Families of rows that turns and mirrors carry onto each other, the same ones carrying the whole set onto itself: the rest of each named row's family, in list order:
4 families of 8 rows:
Mapi: [-26   3   6  15 -23 -37  33 -10  11 -15]
figu: [  0  -5  -4  17  24  40  12 -21  19  16]
tasim: [-13   8   4  -3 -19 -48 -22  28  -4 -23]
belub: [ 14   0  -6  -1  28  28 -43  16   4   9]
ligak: [  4   1   4  -7 -28 -46  -3  -6  17 -34]
nedes: [ 14   8   2  24  37   9 -23  -8 -32   4]
mov: [-19  -7  -2  20  39  36  -7  14   4  18]
pil: [ 11 -18 -30   7  35  16 -33  -3  -3   5]
Mibu: [ -2   1 -25  31  40  29 -17  -3  12   2]
dig: [-14  -6  28 -17 -29 -38   6  11   8 -17]
pebib: [ 14  10 -11  12  31  32 -39  11  12   2]
bitik: [  2  11  -1  15  32  39 -30  19  14   9]
tabi: [ 17 -13 -21   8  22  27  -2 -32  14   8]
Nep: [-14   6  -9 -17 -44 -22   8  10  30   2]
dodi: [ 15 -28  -8 -13  19  23  -6 -21   0  19]
Getud: [ -9   9 -17 -12 -44 -23   6   4  34  -3]
Vosu: [ -9  18   9  18 -24 -32  13  -6  32 -36]
kos: [  8   6   9  19  36  11 -20  -1 -35  11]
Malo: [-27  11  32   7 -25 -25  22  11  23 -21]
muni: [  8  14   5  31  38  13 -16  -6 -27   5]
dafen: [ -6 -25  -6  -3  35  23 -23  14 -11  20]
zom: [-15  16 -14  -5 -43 -18  13   7  39  -3]
ruk: [ -9  24  -7  19 -16 -45 -19  17  10 -35]
pufav: [ -3 -21   8  -4  21  36   9 -11   4  27]
dena: [-31  16  21   6 -17 -36  -7  38   0 -16]
Ded: [-16  -9   0  -2 -28 -47  21 -12   1 -15]
voz: [  2   2   5   2  30  35 -34  24   5  14]
zurif: [  4  10  12  26  38  16 -14  -1 -31  10]
liri: [-28  32   9  27 -13 -32  -4  28  14 -27]
zaros: [-19  11  -7 -10 -43 -16  14  12  35   3]
mep: [-27  -6  12   2 -26 -41  30  -5   2 -10]
Dufe: [-15   0  -5  12 -25 -43  25 -17  11 -22]

Same family as Getud: nedes, Nep, kos, muni, zom, zurif, zaros
Same family as ligak: mov, pil, Mibu, dig, Vosu, Malo, dafen
Same family as belub: Mapi, pebib, bitik, Ded, voz, mep, Dufe

Families of rows that turns and mirrors carry onto each other, the same ones carrying the whole set onto itself: the rest of each named row's family, in list order:
8 families of 4 rows:
dupo: [  2   2   0 -27 -25   9 -16  -6  -4  22 -69 -21  -4   2  -8  -1  -8 -15
 -31   1  43 -23   3 -30  27  18]
Fimeb: [-15 -25 -11  47  10  11   1   3  34   1  -7  20 -10  19 -25 -45  25  19
  29  -5  -3 -20 -30  13  71 -13]
pap: [  0 -13  -9 -20  -5   2 -29   0  18  19 -62 -18  -7   3   7 -15 -13 -30
 -27 -11  51 -24  13 -10  19  20]
biv: [-13 -27  11  42   2  15   1   7  14  13   4  -1 -15   8 -21 -46   9  27
  39 -18   2  -9 -24  -5  70 -25]
beri: [ -2  36 -13  16   2 -19  -1  -8  -1 -21 -10  40  39  43 -16   5  31  57
  -1 -14  13 -20 -22  14  21  14]
lopin: [-20 -39 -49   2   9 -16 -50   3 -22 -17 -16   7 -11 -37  23 -20  -1  10
  -1  25  45  18   1 -14  29 -28]
sovak: [-12 -38 -38   1   9   9 -47 -16 -27 -24 -13  11  -6 -46  17 -16   6  14
 -25  27  51   5  -2 -20  32 -31]
fafe: [-10 -46 -35   1  12 -13 -62   3 -22 -20  -1  15 -15 -33   8 -30  17  11
 -20  25  48  14  -4 -16  42 -23]
vuv: [  6  39   5  12 -12 -10 -15 -10 -13  -9   2  21  36  30 -10  22  25  64
   4   4   9  -4 -28   7  12   8]
Zedu: [-12 -10   6 -19 -27   6 -20 -16  17   7 -64 -20   4  11  -8  -3 -15 -13
 -41   3  37 -28  10 -16  27  32]
Vivor: [-25  -4  11  53   4  18   0   4  34   3   2  16   1  -4 -10 -43  31  22
  27  -2  -6 -17 -38   2  58 -20]
sofe: [  8 -13  -1 -27 -14  10 -29 -14   4  23 -49 -28  -1  31 -15  -8 -11 -21
 -25   5  52 -20  -2 -21  41  34]
Sez: [-16 -23  -2  37   5   5   5   7  38   4   7   2  -3  13 -30 -52  23   8
  29 -20  -2  -7 -37  11  58  -6]
nisor: [-24 -19  18  39  -6  23  -2  10  23   3 -12  15 -16  24 -33 -55  26  11
  29 -10   8  -5 -27   1  70  -6]
Mase: [-21 -25 -50 -13  16  11 -49 -13 -26 -29 -22  13  -2 -34  27 -41  16  14
 -13  25  47   4  -7 -11  29 -26]
Vosi: [  8   8  -1 -14 -21  -2 -36 -10   0  14 -57 -34   0   4 -15   6  -4 -17
 -21  -4  51 -13  10 -16  27  42]
baf: [ -5  26 -14  11 -23  -7 -10 -13 -16 -30  -6  45  37  31  -5  11  14  64
  20   6  10   5  -9   7  15   1]
tol: [ 12   1  11 -21 -29   8 -34 -14  12  30 -49 -22  -6  -5  -1 -11  -6 -26
 -28  -3  50 -13   9 -27  29  16]
Zod: [  0 -32 -35  -2   2  -8 -51 -13 -19 -19 -18  10   3 -41  36 -21   1  18
 -20  22  49  21  -7 -34  19 -27]
fataf: [-10  34  -1  18  -8 -15 -18   1 -11 -20   3  30  33  22 -14   2  16  78
  12  -9  -1 -12 -22  -5   7   2]
temo: [ 12   5   2 -24 -19 -19 -29   5  -6  24 -55 -16   0  14 -18  -7  -8 -14
 -30   5  35 -21  -1 -32  21  42]
vuvo: [-17  -9   9  40  -8  21  12 -11  19  -1  -9  -8 -12  10 -31 -46  13   0
  30 -19  -1   2 -27  10  71  -7]
Bomed: [ -4  34  -7   8  -7 -18 -34   1   6 -23  -1  37  39  29 -15  21  28  54
  13 -18   5 -11 -22  -9   4  -5]
luv: [  7  22 -14  10 -13 -12 -19   3   4 -25   3  41  43  37 -10   5  30  65
  15 -11  10  -9 -20   5  10  18]
toru: [-15  32  -4  22  -7 -13 -13  -9 -16 -26   2  48  40  30 -11   2  20  55
   1   4   5  -2 -28  -2   4  15]
vanam: [ -4 -35 -50  -4  23  -1 -60 -17  -6 -27 -31   6   8 -25  27 -12  10   8
 -21  23  59   9  -7 -12  14 -12]
soza: [-17 -11  22  36  -3  17  -5  10  31   8  -2  -8 -11   7 -38 -45  25  28
  33  -6   2  -9 -32  11  65 -14]
tuvo: [-16 -48 -46 -14  12   1 -52  -7 -24 -31 -16  12  -2 -23  22 -26  -6   1
  -6  29  53   5  -9 -15  33 -23]
mefu: [-11 -38 -48  -7  17  -7 -44   0 -32 -26   0  15  -7 -21  39 -20  -3  14
 -27  21  41  11 -12  -9  28 -16]
padar: [-11  36  12  22 -10  -3  -8  -5  10 -13 -13  37  46  33 -11   4  33  65
  13 -17  18 -20 -18 -14  20   3]
sokeg: [  3  -1   1 -30 -20   3 -28  -7  -1  -1 -55 -24   1  12  -3   0 -15 -32
 -34  -3  46 -22  -3 -13  27  38]
fiv: [  0 -20  19  43   8   8   2  20  37  -3  -5  -1  -2  -7 -27 -52  18  12
  38  -7  11 -15 -33   6  59  -9]

Same family as luv: dupo, sovak, Sez
Same family as pap: Vivor, vanam, padar
Same family as soza: fataf, tuvo, sokeg
Same family as nisor: lopin, Vosi, toru
Same family as Bomed: Zedu, Mase, fiv

